In the data rows, 128 means zero.
Here are some points:
[122 120 123 120 123 126 121 119 113 107 105 101 112 114 106 119 162 199
 215 196 153 116 106 116 117 115 115 121 120 119 123 125 115 112]
[124 126 126 127 127 124 123 123 113 109  99 102 101 107 111 106  96 133
 175 209 211 189 150 115 117 124 126 123 121 118 116 119 122 119]
[115 125 134 123 122 128 125 117 117 115 105  99 100 102  99  98 113 106
 107 146 186 216 205 180 136 114 133 137 125 120 119 123 118 114]
[120 125 120 120 119 129 128 125 121 107 108 107 102  98 100 100  94 102
 115 109 122 161 203 214 200 167 125 133 135 130 119 120 116 111]
[118 117 128 124 121 120 122 130 131 122 112 102 102 107 103  96 102 106
 101 114 118 103 138 182 218 221 188 148 128 138 133 114 118 112]
[124 119 124 124 121 120 123 132 132 124 104 107 107 105  98  97 101  96
 114 123 111 127 176 211 215 188 147 126 133 133 112 121 113 111]
[115 122 118 121 126 132 135 136 128 110 106 101  98 101 101  98 102 112
 117 104 149 192 218 199 160 125 131 138 125 122 123 121 112 119]
[116 120 120 132 136 150 140 134 121 114  98  99 102 103 100 105 115 109
 114 165 203 211 180 136 119 135 125 116 131 126 117 121 120 113]
[121 124 141 143 139 132 123 115 113 112 104 103 110 104 113 116  99 136
 179 212 208 165 124 120 127 124 117 131 128 121 115 123 114 123]
[132 141 144 140 129 120 121 117 111 109 106 105 104 118 119 103 140 183
 210 200 158 115 117 128 121 120 127 127 125 123 122 117 121 127]
[141 143 132 124 122 125 122 116 117 116 106 108 122 111 110 148 193 207
 194 157 110 117 127 116 109 120 123 120 124 123 119 128 131 137]
[134 127 121 123 120 118 121 123 123 112 117 119 104 134 173 205 203 175
 143  99 119 121 105 108 117 117 120 123 122 119 125 136 136 136]
[116 119 121 120 117 129 126 115 125 129 116 113 158 197 207 195 157 122
 111 115 113 105 108 112 112 116 120 120 123 126 134 141 138 132]
[121 120 120 127 124 124 122 135 129 107 138 173 209 207 181 139 104 113
 117 111 100 107 114 110 106 113 123 123 128 132 139 136 132 122]
[120 125 125 125 122 138 135 125 126 163 191 209 205 173 131  97 110 112
 111 103 106 104 103 107 109 116 119 128 137 140 138 133 123 117]
[116 117 122 119 119 125 120 121 118 110 100  99  97 102 104 100  96  98
 107 112 155 201 211 182 135 114 120 125 117 123 123 121 116 114]
[119 119 121 127 125 125 123 119 125 115 105 101 102 106 101 104  99  99
 107 107 105 145 201 214 191 145 123 126 121 115 118 125 118 115]
[118 119 122 121 125 116 121 116 110 115 108 108 100 102 103 102  99  98
 105 101 108 103 132 188 219 213 171 128 128 123 121 121 117 113]
[121 117 122 120 122 121 123 114 112 118 106 101 104 105 100 101  98 103
 103 100 104 102 142 196 220 207 163 124 133 124 118 119 119 114]
[113 122 121 120 118 123 118 127 126 115 102  97 101 103 103 101  91  94
 110 105 121 164 209 208 175 140 123 126 122 124 120 121 116 112]
[121 118 123 128 119 126 125 129 118 113 106 106 104 100 103  98  97 104
 103 133 177 214 206 163 119 118 126 120 124 126 119 113 115 112]
Then 12 other points, each followed by its number:
[124 118 123 123 130 137 123 119 115 113 103  98 103 103  98 101 104 111
 153 193 211 186 140 111 117 117 121 119 128 126 118 117 114 115] 0
[125 117 133 130 124 119 119 118 116 115 108 102  98 101 106  95 120 168
 200 210 174 130 106 113 110 110 123 125 122 116 120 120 113 118] 1
[119 129 128 122 117 118 116 118 117 113 104  99 106 113 108 142 184 208
 191 151 108 113 112 105 106 120 128 123 123 119 121 120 124 119] 2
[128 122 119 121 120 119 120 120 112 113 100 106 101 130 170 201 206 169
 128 105 107 102 105 111 112 113 122 121 122 122 125 127 123 112] 3
[117 124 122 115 123 127 123 113 112 111 110 113 143 191 208 190 148 108
 104 105 101 102 105 108 113 111 120 120 124 132 126 120 120 115] 4
[121 118 124 123 124 122 116 120 117 106 124 170 210 208 175 128 101 102
 102 101 104 105 108 102 106 112 119 122 127 125 123 127 119 115] 5
[117 122 129 125 125 118 124 121 128 168 201 213 193 152 109  99  99  95
  99 108 103 106 100 108 109 117 122 127 125 120 127 124 116 117] 6
[124 121 119 124 125 130 124 163 197 220 205 175 132 103 103 100  95  98
 102 104 101 100 102 109 112 117 125 124 123 120 121 118 112 114] 7
[121 120 126 120 124 119 143 188 217 220 193 150 114 106  99  97  95  96
 109 102 103 100 105 114 110 118 132 122 120 123 126 119 117 115] 8
[116 124 128 124 121 124 123 117 114 111 168 209 171 114 103  92 102 101
  98 101 104 111 104 112 106 116 116 127 122 121 124 120 120 113] 9
[119 130 126 122 118 120 126 114 118 115 149 206 187 118 111  92  97 101
 103  99 101 112 106 109 111 113 119 118 120 119 116 119 120 116] 10
[120 130 125 123 118 119 123 115 117 115 144 203 192 126 108  97  97 103
 103 102  99 107 114 105 106 120 114 120 124 121 120 115 121 120] 11
Which three of these numbered points are nearest to each point below, looking only along the 2 directions in which the first points spread most? Their numbers follow each, nearest first.
[200 167 134 133 141 140 121 131 130 123 108 119 128 119 116 159 192 208
 200 165 132 101 133 131 118 124 136 140 125 139 147 139 116 143] > 2 3 1
[132 133 125 152 184 195 190 162 119 126 124 107 108 120 109  96 119 125
 100 142 185 210 204 172 126 133 140 136 126 141 135 114 132 130] > 0 1 8
[123 117 121 130 131 124 122 119 117 107 110 113 187 207 138  99  95 100
 100 100 101 105 115 107 107 113 117 121 118 119 118 122 121 120] > 11 10 9
[122 126 127 121 125 125 119 118 116 122 108 167 211 166 106 105  96  98
  99 108 106 106 109 110 111 116 116 124 126 121 126 118 120 115] > 11 10 9
[120 125 126 120 133 136 121 131 133 128 109 139 186 213 203 182 140 102
 119 121 109 107 117 114 110 120 127 127 119 121 117 125 125 124] > 4 5 6
[122 123 120 126 124 118 129 143 151 131 105 118 112 106 116 106 111 121
 101 155 199 209 166 115 131 136 123 141 133 134 132 119 139 150] > 0 1 2
[125 129 125 123 122 123 123 116 116 117 118 111 109 115 102 113  99 123
 111 150 205 203 146 120 131 119 134 127 135 125 126 134 121 114] > 0 1 2
[123 119 133 132 124 127 139 138 125 130 170 198 219 199 166 120 101 122
 120 106 105 114 111 104 110 114 120 119 118 130 134 137 130 120] > 5 4 6
[138 135 123 125 119 119 116 117 120 111 129 151 153 121 115 108 108 114
 108 127 101 167 216 196 129 140 136 133 133 122 139 118 154 170] > 8 7 9
[119 123 130 122 120 130 130 118 110 112 110 101 111 110 101 120 108 136
 196 209 165 114 124 118 109 123 120 130 128 118 115 122 127 122] > 1 2 0
[119 127 125 125 120 122 118 124 112 117 105 119 163 161 119 110 105 111
 116 112 121 134 204 202 145 134 140 131 136 131 139 134 176 179] > 8 7 9
[179 141 141 149 144 120 138 136 126 114 128 125 112 135 167 195 207 192
 153 112 116 127 122 108 130 136 130 133 144 144 120 150 195 218] > 3 4 2
[156 189 204 198 170 132 135 140 125 117 122 112 105 122 126 101 132 178
 211 206 173 125 115 130 125 116 135 138 125 139 142 128 132 162] > 1 2 0
[124 123 118 134 134 133 128 172 207 221 204 167 124 107 117 106  96 102
 105  99  97 102 106 107 111 131 134 139 135 127 120 118 112 115] > 7 9 10
[117 122 122 128 133 119 124 123 112 113 107 103 114  99 147 193 201 164
 113 114 114 103 105 103 108 123 119 131 133 124 125 123 117 117] > 3 2 4
[122 133 138 140 129 121 119 116 116 106 110 100 115 120 102 125 174 201
 202 168 113 117 119 114 114 117 117 123 122 121 120 132 134 131] > 2 1 3
[123 126 125 127 117 126 119 117 124 129 119 102 113 111 109 106 107 123
 100 165 209 194 140 118 132 114 135 128 134 129 130 137 133 112] > 0 1 2
[122 126 136 133 129 120 122 120 113 112 106 107 113 117 100 144 196 212
 187 132 103 117 116 109 115 114 120 124 128 122 135 136 127 118] > 2 3 1
[131 121 150 179 193 184 151 117 131 127 104 121 116 106 119 118 103 133
 184 209 199 160 113 125 134 117 133 141 131 133 142 125 141 169] > 1 0 2
[120 123 131 122 132 140 134 120 157 191 208 207 183 144 103 111 119 109
  99 106 110 102 106 104 103 111 121 136 141 143 138 131 120 111] > 6 5 4
[115 115 125 123 124 129 128 120 119 116 110 103 104 102 111 101 132 202
 201 142 108 114 106 109 108 121 120 123 127 134 124 119 118 109] > 2 1 3
[115 132 135 127 140 174 195 193 170 128 114 126 116 108 124 111 101 119
 126 107 136 185 212 208 180 140 135 150 143 123 139 133 117 126] > 8 0 7
[123 133 123 120 116 120 121 120 114 112 166 210 175 115 106  96 100  98
 104 101 100 113 110 103 107 118 120 123 121 119 118 119 119 120] > 10 9 11
[185 144 133 149 141 118 136 140 124 121 127 125  98 139 178 199 202 179
 142 101 124 123 108 120 126 132 120 143 146 130 145 187 214 223] > 3 4 5
